array([[-0.736, -0.666, -0.496, -0.471, -0.846, -0.300, -0.773, -0.773],
       [-0.438,  0.550,  0.190, -0.576, -0.913, -1.557,  1.838, -1.242],
       [-0.863, -0.309, -1.144, -0.656, -0.927, -0.410, -0.940, -0.723],
       [-0.961, -0.546, -0.468, -1.195, -1.100, -0.754, -1.370, -0.431],
       [-0.511, -0.914, -0.698, -0.957, -1.141, -0.419, -0.947, -1.048],
       [-0.647, -0.797, -0.680, -0.797, -0.555, -0.645, -0.862, -1.098],
       [-0.587, -0.537, -0.594, -0.896, -0.397, -0.713, -0.821, -0.572],
       [-0.878, -0.535, -0.440, -0.699, -0.498, -1.576, -0.875, -1.245],
       [-0.743, -0.566, -0.985, -0.964, -0.687, -0.781, -0.739, -0.924]]) gives -0.736

array([[ 0.085,  0.084,  0.091,  0.051,  0.072,  0.097,  0.041],
       [ 0.081,  0.096,  0.039,  0.014,  0.054,  0.097,  0.038],
       [ 0.012,  0.009,  0.116,  0.179,  0.069,  0.058,  0.052],
       [ 0.056,  0.051,  0.082,  0.108,  0.098, -0.148,  0.075],
       [ 0.083,  0.114,  0.061,  0.070,  0.085,  0.013,  0.055],
       [ 0.077,  0.108,  0.033,  0.051,  0.064,  0.011,  0.042],
       [ 0.053,  0.099,  0.052,  0.053,  0.088, -0.087,  0.053],
       [ 0.070,  0.093, -0.016,  0.087,  0.057, -0.002,  0.016],
       [ 0.087,  0.099,  0.062,  0.061,  0.083, -0.058,  0.025]]) gives 0.085

array([[ 0.01,  0.10, -0.09,  0.04,  0.10, -0.02, -0.02,  0.06, -0.09,
        -0.18],
       [-0.03,  0.04, -0.05,  0.00, -0.03, -0.07, -0.17, -0.07,  0.03,
        -0.17],
       [ 0.05,  0.11, -0.12, -0.05, -0.09, -0.14,  0.06, -0.12, -0.07,
        -0.15],
       [ 0.09, -0.15,  0.07,  0.03, -0.11,  0.03, -0.01,  0.01,  0.05,
         0.14],
       [ 0.03, -0.13, -0.01, -0.12, -0.15,  0.02,  0.01, -0.09, -0.03,
         0.00],
       [ 0.08, -0.03, -0.03,  0.11,  0.05,  0.04, -0.03,  0.07,  0.04,
         0.08],
       [ 0.01, -0.08,  0.01,  0.02, -0.13, -0.10, -0.16, -0.05, -0.05,
         0.00],
       [ 0.05, -0.11,  0.05,  0.05, -0.04,  0.03,  0.02, -0.01,  0.07,
         0.12],
       [ 0.05,  0.07, -0.07,  0.11,  0.16, -0.11,  0.09,  0.11, -0.14,
         0.03],
       [ 0.04,  0.06, -0.06, -0.02,  0.01, -0.13,  0.10, -0.09, -0.09,
        -0.05],
       [ 0.13, -0.17, -0.10,  0.06,  0.09,  0.01,  0.08,  0.11,  0.16,
        -0.06]]) gives 0.01

array([[ 0.12,  0.03, -0.04,  0.05,  0.20,  0.11,  0.07, -0.03, -0.06,
        -0.07],
       [ 0.01,  0.07,  0.00,  0.02, -0.05,  0.00,  0.06,  0.11,  0.00,
         0.05],
       [-0.06, -0.01,  0.24,  0.13, -0.03, -0.03,  0.10, -0.01,  0.03,
        -0.01],
       [ 0.08,  0.01,  0.22, -0.01, -0.09,  0.01, -0.04,  0.13,  0.13,
        -0.07],
       [ 0.12,  0.24, -0.08, -0.12,  0.14,  0.05, -0.05,  0.01, -0.05,
         0.04],
       [ 0.04, -0.26, -0.05,  0.15,  0.00,  0.03,  0.01, -0.03,  0.07,
         0.19],
       [-0.11,  0.03,  0.07, -0.01, -0.14, -0.12, -0.01,  0.17,  0.07,
         0.07],
       [-0.01,  0.02,  0.08,  0.08,  0.08,  0.08,  0.10, -0.01,  0.00,
         0.02],
       [ 0.15,  0.00,  0.06,  0.02, -0.08,  0.06,  0.04,  0.06,  0.00,
         0.11],
       [-0.07,  0.02, -0.01, -0.08, -0.06, -0.03, -0.11,  0.01,  0.08,
         0.21]]) gives 0.12

array([[ -96.27, -188.96, -136.84, -125.64, -173.03, -126.37, -198.05,
        -177.92],
       [ 162.35,  -63.14,   -6.97, -168.56, -203.29, -168.81, -140.76,
        -131.71],
       [-131.60, -173.01, -218.13,  -84.58, -110.49,  -86.38, -190.49,
        -198.53],
       [ -94.44, -125.92, -144.34,  -52.91, -178.70,  -53.34, -188.05,
        -183.27],
       [-143.85,  -38.54, -232.40, -130.25,  -19.94, -131.62,  -88.88,
         -96.22],
       [-103.89,   17.75, -159.28,  -52.61, -188.99,  -53.35, -174.54,
        -183.27],
       [ -89.52,  -69.35,   74.67, -162.38, -240.80, -162.76, -133.79,
        -113.89],
       [-167.10, -174.60, -120.91, -140.06, -158.31, -136.83, -131.71,
        -123.39],
       [-139.91, -224.48, -171.47, -148.91, -112.75, -149.26, -178.86,
        -178.27]]) gives -96.27

array([[ -5.28,  -9.75, -10.31, -11.52, -20.13, -13.96,  11.14,  18.64,
          8.35],
       [  1.77,  -0.66,   1.41,  -2.81,   2.43,   1.05,  -1.47,  -2.81,
         -0.46],
       [ -1.03,  -1.46,  -1.56,  -1.78,  -2.72,  -1.94,   0.85,   1.76,
          0.59],
       [  2.88,  -0.59,  -1.68,   0.20,  -1.74,   1.71,  -1.38,  -1.54,
         -4.67],
       [  8.66,  -7.59,  10.87,  -6.06,  -2.64, -12.32, -10.05, -13.16,
         -7.13],
       [  5.07,  -0.61,  -2.39,   0.55,  -2.51,   2.92,  -1.87,  -2.25,
         -7.23],
       [  0.30,  -0.43,  -0.72,  -0.34,  -0.77,  -0.06,  -0.55,  -0.65,
         -1.35],
       [  4.39,  -0.64,  -2.01,   0.47,  -2.22,   2.50,  -1.75,  -2.00,
         -6.43],
       [ -0.73,  13.74,  18.21,  -5.06,   0.91,  -4.01,   5.56, -11.95,
         -2.55]]) gives -5.28
---
[6791 3501 2495 3582 3183 9734]	2495
[4 1 5 8 5]	5
[-20 -47  12  36  -2  42]	12
[ -1  12  37 -45]	37
[8799 7862 4830 6395 2145 9136]	4830
[ 97 406 822 726 291]	822
[8399 9988 4208 1865]	4208
[219 157 253 172 137 119  36]	253
---
array([[7323, 6905, 6644, 7004, 6563, 6828],
       [7474, 2825, 4891, 6980, 8548, 6525],
       [6717, 6930, 6840, 6868, 6807, 7031]])	6980

array([[7861, 6033, 8475, 5615, 7409, 9656],
       [7399, 8203, 5683, 2221, 8176, 4930]])	5615

array([[-20, -20, -50,  -9],
       [  4, -50,  26, -21]])	-20

array([[ 25,  12, -27, -44,   7],
       [-21,  31,   2, -28,   6],
       [-27, -11,  30,  42,  -6]])	2

array([[455, 871, 527, 292, 361],
       [526, 482, 517, 202, 475]])	527

array([[6906, 5776, 5480, 4925, 5192, 6689],
       [5970, 5461, 6169, 2377, 8452, 5381]])	4925

array([[319, 212, 731, 665],
       [595, 482,  31, 218],
       [665, 760, 521,  98]])	482

array([[9500, 8443, 7620, 9056],
       [6054, 5437, 1868, 9814]])	8443
---
Q: 215  147   52   49  136
A: 49

Q:    4    -9   -40   954  -580   671
A: 954

Q:  -6   17  -28  -30   32
A: -30

Q:
6993  7302  8237  3165
8293  8470  6388  8399
A: 3165

Q: 41  69  41  43  82  55  24
A: 43

Q:
4  4  7  2  5
4  5  8  0  6
A: 2

Q:
93   6  78  32  88  41
63  45  49  48  48  43
69  33  71  52  66  57
A: 32

Q: 35  54  68  59  88  26  12
A: 59

Q: -599  -308  -485   715
A: 715

Q:  115  -915   861   619  -452
A: 619
---
131	102	92	108
91	74	104	61
125	138	170	223
-> 92

25	64	53	76	9
49	34	44	35	46
36	45	40	50	52
-> 53

303	686	625	689	400	121	88
903	177	830	773	447	103	320
924	902	514	558	110	479	723
-> 625

637	565	672	573	541	627
190	352	261	308	501	399
845	395	639	695	597	601
-> 672

58	11	55	38
88	55	72	39
23	39	6	28
-> 55

2	5	6	3	8	2	1
2	3	6	7	6	4	2
4	5	4	4	6	3	3
-> 6

7442	8013	8805	7832	8502	8024	7473
7170	7255	6477	1604	6525	2120	4444
7498	8011	5740	2107	6861	4684	4014
-> 8805

6	2	3	1	4
8	4	2	3	5
3	7	6	8	7
-> 3
---
[69.6 -24.4 41.8 -6.6 9.1 -26.9 48.4] ==> -6.6

[46.4 -20.2 -8.4 65.5 35.5 59.6] ==> -8.4

[52.3 -38.2 -60.5 29.7] ==> 52.3

[24.9 11.2 18.1 -5.7 61.0 21.1 64.1] ==> -5.7

[-2.3 -11.1 67.2 2.6 -30.1 50.1 6.1]
[-1.2 3.3 -26.1 -0.8 10.7 -17.9 -2.2]
[-2.6 -8.9 47.1 3.2 -21.2 35.2 3.4] ==> 3.2

[-21.2 -66.8 -15.8 -0.6] ==> -21.2

[-34.6 -22.0 6.6 59.1 -30.6] ==> -22.0
---
[63.6 -80.2 76.5 29.4 27.3] -> 27.3

[-31.1 -62.1 -27.8 45.6 36.0 68.7 -9.7] -> -31.1

[-24.9 33.2 -18.2 -10.4 37.6 -9.4 -10.0]
[-47.4 75.7 -52.3 -7.8 38.8 -6.5 3.0] -> -47.4

[3.0 -14.3 -17.2 40.6 9.5 -29.4]
[-56.5 -4.7 -12.7 -56.2 -69.3 13.8] -> -56.5

[-1.0 -60.8 -55.4 60.2 46.6 -11.9] -> -55.4

[62.8 -13.3 -8.5 60.8] -> -8.5
